Each row is where one point has got to under a steady rotation. How many steps took it there?
The counts run from 0 to 543.
[ 41   2  -3 -33 -11  -1   2  -6 -22   7  26  -9  41  24   1 -16   0  -4
 -14 -11  -5 -11  21  23  -5  13  -9  -9 -23  10 -14  25 -12 -28   7   0
 -11 -35   3  10  -3  -6  27   9  22  31   0  17   2   1  -2   2   8 -11
 -32 -28 -20   6 -16  -1  -3   0 -23   3  10   5  16]	247
[ 24   2 -20 -26  -2   3 -15  -7   1   6  17 -10  59  16   7 -27 -10   2
  -2  -8  23 -13  17 -11   5   5  17 -13 -26 -35  26  -3 -24   5  -8   0
 -15   4 -15  -5   9 -14   1   6  23   8  15  20   3  18 -20  35  -2  -3
   4   1 -26  16 -10 -22 -12  23  -1 -26 -19  23  14]	118
[ 17  -4 -30 -22 -21  18   8 -10  -5  -9  17 -16  49  17 -12 -27   5   5
  -5  -2  23 -30  10  -4   8   5  17  -2   3  -6 -12   0 -22  -7 -10 -15
  -4  -4 -11  -2   2 -32  21  10  29  20 -14  25  -4   9 -17  39  -5  -6
   0 -11 -24  11 -17  -2  -7  16   0 -33  -3  34   1]	403
[ 22 -15 -30 -28  -4  -2  16 -32   1  10  22  11  42  26 -12  -8  -9  11
  -9 -10  20  -4  27  15  15  14   9  -8  10 -11   6  17 -23   3  -1   1
   0  -5 -10   2   5 -12   6  -5  27  11  13  17   7  17   5  28  -5   9
 -39  -6 -30  -1 -19 -16  -1  19  -5 -36   4  24  -4]	473
[ 27 -14 -15 -24  -8   1   1   0   9 -10  20  -8  62  15   9 -25  -7  -1
  12 -14  11 -25  15   1  -1   4  13 -18  -6 -11  15   0 -24 -13  -9  -5
  -9 -12  -5  -5  15 -15   0   8  34  17  14  21  10  17 -26  21  13 -12
  13  -2 -16  11 -29 -11 -23  -6   3 -17 -13  20  29]	111
[ 25 -11   1 -12  -7 -18  18 -25  -4  17   6  13  32  15  -7 -25 -23  13
 -23   3 -16 -11  19   5 -14  15   3 -36 -34 -11  -2  24 -19   0  10  12
 -18 -21  -1  -8   9  -4  18  24  35   7 -32  17  -5  18   2  -1   0   9
 -17  -4 -41   0 -16 -22   2  -2 -11 -19   4   1  -4]	162
[ 26  -5 -23 -39   1  14   1 -15   4  11  23  -8  54  24 -18 -12  13  -3
   7   2  16  -7  11  27  26  30   6  -8 -16  -6  -1  26 -18  -8   0  -8
 -13 -17  12  11   1 -10   5  10  11   3  19   4   4  18 -18  38 -13 -16
 -22 -10 -16   7 -12 -21  -2   9  -4 -10 -16  19  11]	47
[ 39   4 -13 -18  -8  19   7   3  -8 -19 -13  -8  33  22  -8 -20 -16   7
  10   3  24 -27   0   6   3  10  12 -17 -21 -11 -20   7 -14 -10  12 -17
 -19  -8  -3  -9  -2 -23  24  19   5  10 -28  19  15   2   4  25   5  -2
   6   0 -40  -2  -4 -21  -9   6   8 -46 -24  30  -3]	415
[ 33  -6  -7 -29   5  -2 -11   6  10  12  22  -4  54  22   2 -20 -15  16
   9 -19  14  -2  26  -1 -11   4  10 -15 -23 -19  30  26 -20  -8   6  -1
  -5 -23  -8 -10  19  -2  -8  16  16  13  25  20  12  10 -16   8   7 -14
  -9  -9 -27  10  -7 -13 -13  -8  -6   2 -16   6  36]	521
[ 23   1 -16  11  -7   3  17 -10 -15  15   6   2  41  23 -14 -29 -11  16
 -21   9   4 -14  15   5   1  22   6 -34 -33 -29   0  32 -14  18   8  -3
 -10 -18  -3 -14  14 -11   1  20  12 -10 -21   7   5  17   0  14  -1   6
 -12 -11 -39  12   2 -28 -13  -1 -13 -35  -6  18  -7]	148
[ 49   7   6 -36   0   7  -3  -4 -17   7  19  -5  21  17   1 -15  -9  -5
  11 -25   0 -13  29  28   1  12  -5 -15 -20   2  -7  17 -17 -24  11  -5
 -11 -28  12  10  -9  -2  34  -5  21  22   3  19  10  -3   8  17  22  -1
 -33 -18 -21  -6 -24 -15  -1  -9 -14  -7  15   6  19]	256
[ 50   4   5 -34   0   9 -13  -6 -21  11  12  -7  34  20   2 -11 -20   3
  15 -13   4  -3  31  22   0  10  13 -16 -16 -17  -4  31  -7 -21  15  -5
 -12 -27   1  -1 -13  10  29   9  17  13   1  11  17  -8   3   8  -1  10
 -37 -22 -33   0   5 -10  -3   5 -17 -13   2  -6  14]	250
[ 29  -9 -14 -47  -4  19  -2   3  -6   1   9  -6  33  28  -1 -26  -1   5
  22 -16  19  -8  27  16   6   9  39 -11 -25 -11  14  25 -21 -11   5   3
   2 -11  -2  13  -3   9  20  23  18  -2   7  12  -6  -2  -3  47   0   1
  15 -11 -12  19 -13 -21  -3   6  -6  -7  -6  14  13]	331
[ 45   4  -4 -33   6   8  -2  -7  -9 -15  18   1   6  21 -21  -6  -1   5
   8 -19  -2 -26  18  20   4  19  14 -15 -29   0   0  27 -19 -16   9  -4
   2  -3   4  11  -5 -23  26 -12   6  29   4  28  20  -2   6   9  22  16
 -28 -20  -9   0 -32 -32  -8   3 -11 -15  11  26  12]	271
[ 23 -10  -3 -18  -9  -5   7 -23  14  -7  21 -10  38   2 -24 -26   4  14
  15  -5  -6 -28  20 -10  10   6  18 -15  15  -7   2  15 -25  -9 -11  -6
   9 -13   0 -11   8 -27  24  34  24   6 -15  24   9   7 -29  27  -5 -15
 -10 -11 -24  -4 -25  -4  -5 -16 -15  -7 -11  19  25]	380
[ 26 -11  -5 -28 -27   5  19  11  -1   8   2   1  30  20 -14 -24 -17   5
  20   2   5 -23  30  16  12   4  -1 -22 -45  -5   8   5 -15 -47 -15  -3
  15 -33   5  -8   0   6  19  24  23   5 -18  22   7   7  -3  24  -8  -2
   0 -14 -12  14 -20  -6   5   4 -15   7  -4   7  25]	312
[ 21 -14 -18 -26  -9   4  -8 -23  -2 -19  12 -12  48  11 -16 -23  -1   9
   7  -7  10 -28  20 -15   7  -2  35  -8  11  -6   2  19 -21  -8  -7 -12
   0   7 -19  -5  -1 -21  20  26  26  11  -8  22  11   3 -15  31 -11  -4
  -1 -10 -25  -5 -14   4  -1  14  -8 -23 -13  23  21]	395
[ 28 -13 -20 -23 -11  -1  26  -9   0  19   5   7  33  15 -10 -12 -19  26
  -4  -8  32  -9  25  13  -4  13  11 -14   1 -23  18   3 -25  -5   0   8
   5 -13  -6 -13  13  -9   0 -16  21  12   3  39  -2  11  13  15  -1  10
 -22   0 -30   8 -13 -21 -14   7  13 -45   1  18 -12]	488
[ 30   3 -10 -21 -10  11  13   8   8  15  21 -13  36  30 -23 -31 -12  36
  -5  -9  22  -3  17   4 -21   2  11  -9 -14 -16  13  38 -27 -16  16 -24
  -4 -32  -2 -13  12 -11  -5   5   3  20   2  36  -5  -8   0  -2   3  -9
 -12 -14 -26  16  -9  -5  -3 -21   2  -8  -5  14   7]	221
[ 38   3  -2 -19  -1  -8  19 -12   6   8  -4   1  39  19 -17 -18  -9  -1
 -21  20   5 -18   0  13  18  34 -19 -21 -39  -8 -16  18 -18 -13   8 -10
 -29 -25  15 -12   0 -25   7  22  13   6 -16  11   5  16  -9   2  -6 -13
 -16  -1 -46  -7  -1 -26  -3  -4   1 -16 -20  16  -4]	438
[ 31 -13 -18 -23 -14  15  21  -2   4  -3  -7   5  17  18 -31 -17 -12  22
   5   6  29 -28  26  19  -2   9  45  -8 -17   2   3  26 -28 -28   2 -18
  -2  -5   1 -12  -6 -21  12   3  19  -5 -15  36   3  -5  11  17 -20  20
  -1 -14 -26   3  -3  -8   5   8  10 -22 -12  14 -12]	6
[ 50  14  -1 -43   7   0  -8 -11 -23   5  16  -2  10  15 -13 -11  -4  -2
  -2 -18   4 -17  27  16   5  22   3  -6 -30 -11   8  16 -22 -23   1   5
  -2  -6  -7  15  -5 -15  35 -15   5  34   6  23   0   3  -1  13   9   7
 -35 -20 -21  -2 -21 -28   0  16 -15  -8  17  13   3]	263
[ 22 -25 -23 -26  19 -13  28 -22  -9   7  16   5  30  18 -20 -10  11  23
 -13  -9  14 -14  21  10   8  34  20  -7  -7   3  10  19 -36   5  -4   9
   7 -11 -10   3   6 -21   9   8   2   3   3  24   8  20   2  26 -13  -3
 -20 -13 -12  -4 -34 -29  -6 -10  -1 -21  -6  36  -5]	72
[ 28   2  -4 -18  -1   3  12 -23   6  13  16   2  54  14 -20 -20  -4   4
  -7  10   2  -1  19  14  27  22  -6 -20   6 -20  -4  31 -20   4   5  -8
 -14 -17   3  -9   9 -19   2  22  16  -5   9   2  11  22 -25  15  -8 -13
 -36  -5 -55   0   5 -10  -6   5 -14 -17 -12  11   5]	449
[ 22  -3 -18 -25   1 -14  21 -29  -1   3  21   5  32  13  -9 -19 -10   1
 -18 -20  15  -6  24  10  12  15 -25  -9  -2   1  -4   6 -31 -11  -3   1
  -4 -23  -8  13  14 -13  21  -4  22  24  -1  17   2  21   6  31  14  -6
 -39   2 -38  -9 -34 -14   6   1   0 -23  10  27   8]	468
[ 44   6  -3 -29   6  -4  12 -10  -8 -12  -5  -3  29  18 -15 -19  -2   5
 -17  17  19 -15  -3  -5   3  26   2 -11 -33  -9 -10  16 -30  -9   9  -7
 -27 -11  -5  -6   2 -32  16  23 -10  24 -17  15   0  11 -13   7   0 -17
   0  -3 -49  -2   1 -27  -6   3   1 -21 -19  22  -5]	429
[ 27   0  -1 -16 -20   6  25   5   9  13   9  -2  18   8 -27 -26  -6  23
  17   2  18 -24  39   5  12   5  18 -18 -18 -23  31  23 -27 -30 -17   0
  30  -9   0 -13  10 -15   5  14   0  -1   1  39   5   5 -14  17  -5   1
 -16 -11 -30  13  -5 -13  -6  -2 -22  -1  -7   4  10]	299
[ 37   0  -3 -27   4   3   7  -9  -7  17   4  -4  12   6 -20 -29  -2  18
   6   4   8 -13   8  17   5  39  30 -25 -31 -28  18  14 -21  13   3   8
  -1 -15   7   1 -12  -4  24  16   2 -14 -21  19  -9  10  -7  34 -10  -1
  -4  -7  -8   6 -16 -42  -6  -3  -9 -20 -16  19 -16]	353
[ 46  12  -1 -32   4  11   3  -3 -18   1  -3  -7   8  16  -6 -26  -5  13
  18  -4  18 -14  10  18  12  27  11 -20 -34 -24   4   8 -21   5   6  10
   0 -23   3   5  -6   5  33  15  -3  -5 -25  14  -8  -1  -3  53   7  -9
   1  -3 -19   8 -13 -38  -6  -3 -13 -21  -7  20  -2]	344
[ 16  -8 -16   1  10   3   4  -3  -2  10  12  -4  35  20  -6 -37 -18  23
  -9 -16  23  -7  21   6  -8  15  27 -25 -35 -21  15  39 -25  18  14  -7
 -19 -12  -5  -4  18 -14   2  11  14 -17   0   8   0  12   6  19  11   4
   4  -2 -34  15 -19 -28  -5 -10   0 -23 -11  24   0]	141
[ 26  -7 -24 -32  13   6   6 -15   1  -3  27  -6  41  22 -19 -17  10   7
   9 -17  18  -7  16  27  17  32   1  -6  -7   9  -1  28 -30  -2  -1  -6
  -3 -22   8  18   9 -11  17   7   7  -2  17   7   7  17  -9  47   8 -16
 -19  -7 -14  -4 -32 -21  -3 -15   0  -8  -8  33  18]	56
[ 33 -20  -5 -30   2 -13  14 -14  -3  -4   3   8  46  10   3  -6  -6  15
   8  -7   6 -27  29  -6  -9  11  38 -17  11  -4  23   5 -27 -15  -7  19
   9  -5  -9 -16  10 -24   8  24  21   8   8  30  15  13 -18   5 -11  -5
   0  -8 -28   2 -18 -16 -25 -10  -2 -16 -20  11  19]	95
[ 23   1 -23   0   4   9   2  -3  -6 -18  20  -7  48  31   0 -32   0  13
  -2 -16  16 -16   9  -8  -1   6   5 -16 -28 -14   2  34 -19  15   4 -11
  -7  -9  -8   6  26 -17   5  21  -2   6   4   7  14  10 -10  28  26  -7
   9  -7 -32  14 -23 -28 -15 -11  -9 -27  -8  37  15]	135
[ 32 -10  -3 -29  14 -12   0 -27   9  -2  17   8  47  17 -18 -17  -3   3
 -13  -7  -3  -2  19   9  12  25   3 -12  -4   4  -4  38 -31  -7  15  -7
 -23 -14   4   2  11 -27   8  26  18   6  20   3  13  19 -14   6   2  -9
 -21  -5 -48  -4 -12 -11   2  -7  -3  -2 -12  14  20]	451
[ 37  10  -7 -17  -9  10   9   4   3  18   9 -10  25  24 -26 -27 -24  33
  -1  -5  28  -2  21  -2 -11   3  10 -13 -22 -40  17  24 -21 -13   9 -16
  -2 -25 -11 -23   7  -4   1  10  -5  14 -15  39   5 -15   4   1  -6  -1
 -23  -7 -39   5   8  -9   3   3  -5 -22 -12   7 -10]	219
[ 29 -14  -6 -23   9 -15   4 -35   5 -12   7  12  38  18 -18  -8 -16  -3
  -3 -13   0  -4  19  12  15  19 -13 -16  -9   2 -14  27 -19 -13  11  -1
 -14 -13  -6   5  10 -13  25  23  26  12  -1   5  25  10   9  16   7   3
 -37   1 -41 -17 -27 -11   9   0   2 -18  -6  17  25]	461
[ 27  -7 -15 -28 -20  16  26   0  -1   8   2   2  20  11 -32 -23  -2  27
  -3   6  34 -25  27  14   3  11  37  -5 -12  -5   7  21 -35 -29  -5 -18
   0 -10  -3  -6  -1 -29  10  -1  14   3  -8  36 -16   4   3  18 -17   6
  -2 -19 -24  17  -3  -9   2   8   1 -17  -5  18 -13]	7
[ 34 -21  -5 -25  -6  -4  24 -19   0   7   5   7  52   9   2 -11 -14  13
   9   6   6 -25  27  -6   4  17  34 -22  17 -14  20   6 -23  -8  -7  17
   9   0 -12 -18   5 -16   5  23  18   2  -3  33  16  17 -20  13 -19   3
 -12  -7 -34  -4  -3 -18 -28   2  -7 -27 -19  12   7]	94
[ 36   3   1 -18   4  -2  18  -3  13 -11  10  -4  40  18 -14 -26  -1   6
 -14   4  10 -18   3  13   5  27  -1 -15 -16   9 -16  25 -32  -9  16 -16
 -27 -26  13  -5  12 -33  12  23  10  13  -1   8   4  11 -16   6  11 -20
   1  -5 -49   4  -9 -20  -8 -25   4  -8 -16  22  12]	436
[ 37   4  -3 -50   0  10   1 -14   3   5  12  -7  46  16 -13 -13   0  -1
  19   4  23  -6  19  13  23  21  18  -5  -8 -17   7  23 -25 -15   4   1
 -13  -8  -1   1   0 -11   7  26   0   5  25   8   2  10 -30  32 -11 -16
 -13  -8 -39   6  13 -17   0  13  -6  -3 -23   8  14]	39
[ 33  -4   0 -15 -19   6  25   7  16  -2  11   1  25  10 -22 -23  -1  22
  25   3  11 -26  40   3   7   1  20 -10 -12  -7  27  25 -28 -32  -6  -2
  29 -13   3 -11  18 -19   4  18   0   6   6  37   6   0 -21  11   5  -4
  -6 -17 -27  19  -6 -13  -4 -10 -21   6  -4   8  19]	300
[ 25   7 -10   4   2  -3  17  -5 -11  -7  12 -10  30  17  -4 -40  -3  17
 -18 -13  10 -11  13 -11  -2  14  -9 -20 -27 -13   1  27 -29  17   8   0
  -3 -20  -9   1  24 -19  16  23  -6  12 -16  14   1  11  -5  21  21 -15
  -1  -5 -49  11 -12 -31  -9 -21 -16 -20  -2  29   7]	144
[ 36  -9  -7 -33 -27  18  32  12   9  10  -1  -2  37  15 -18 -21  -6   5
   9  15  23 -23  16  28   9  17  15 -15 -16  -2  -5   9 -20 -35  -2 -13
  -9 -25  18 -11  -5 -15   4   7  21   0  -4  31  -9  11 -11  21 -16  -9
  -2  -9 -30  19  12 -10  -4  -1  -4 -11 -13   8  -4]	22
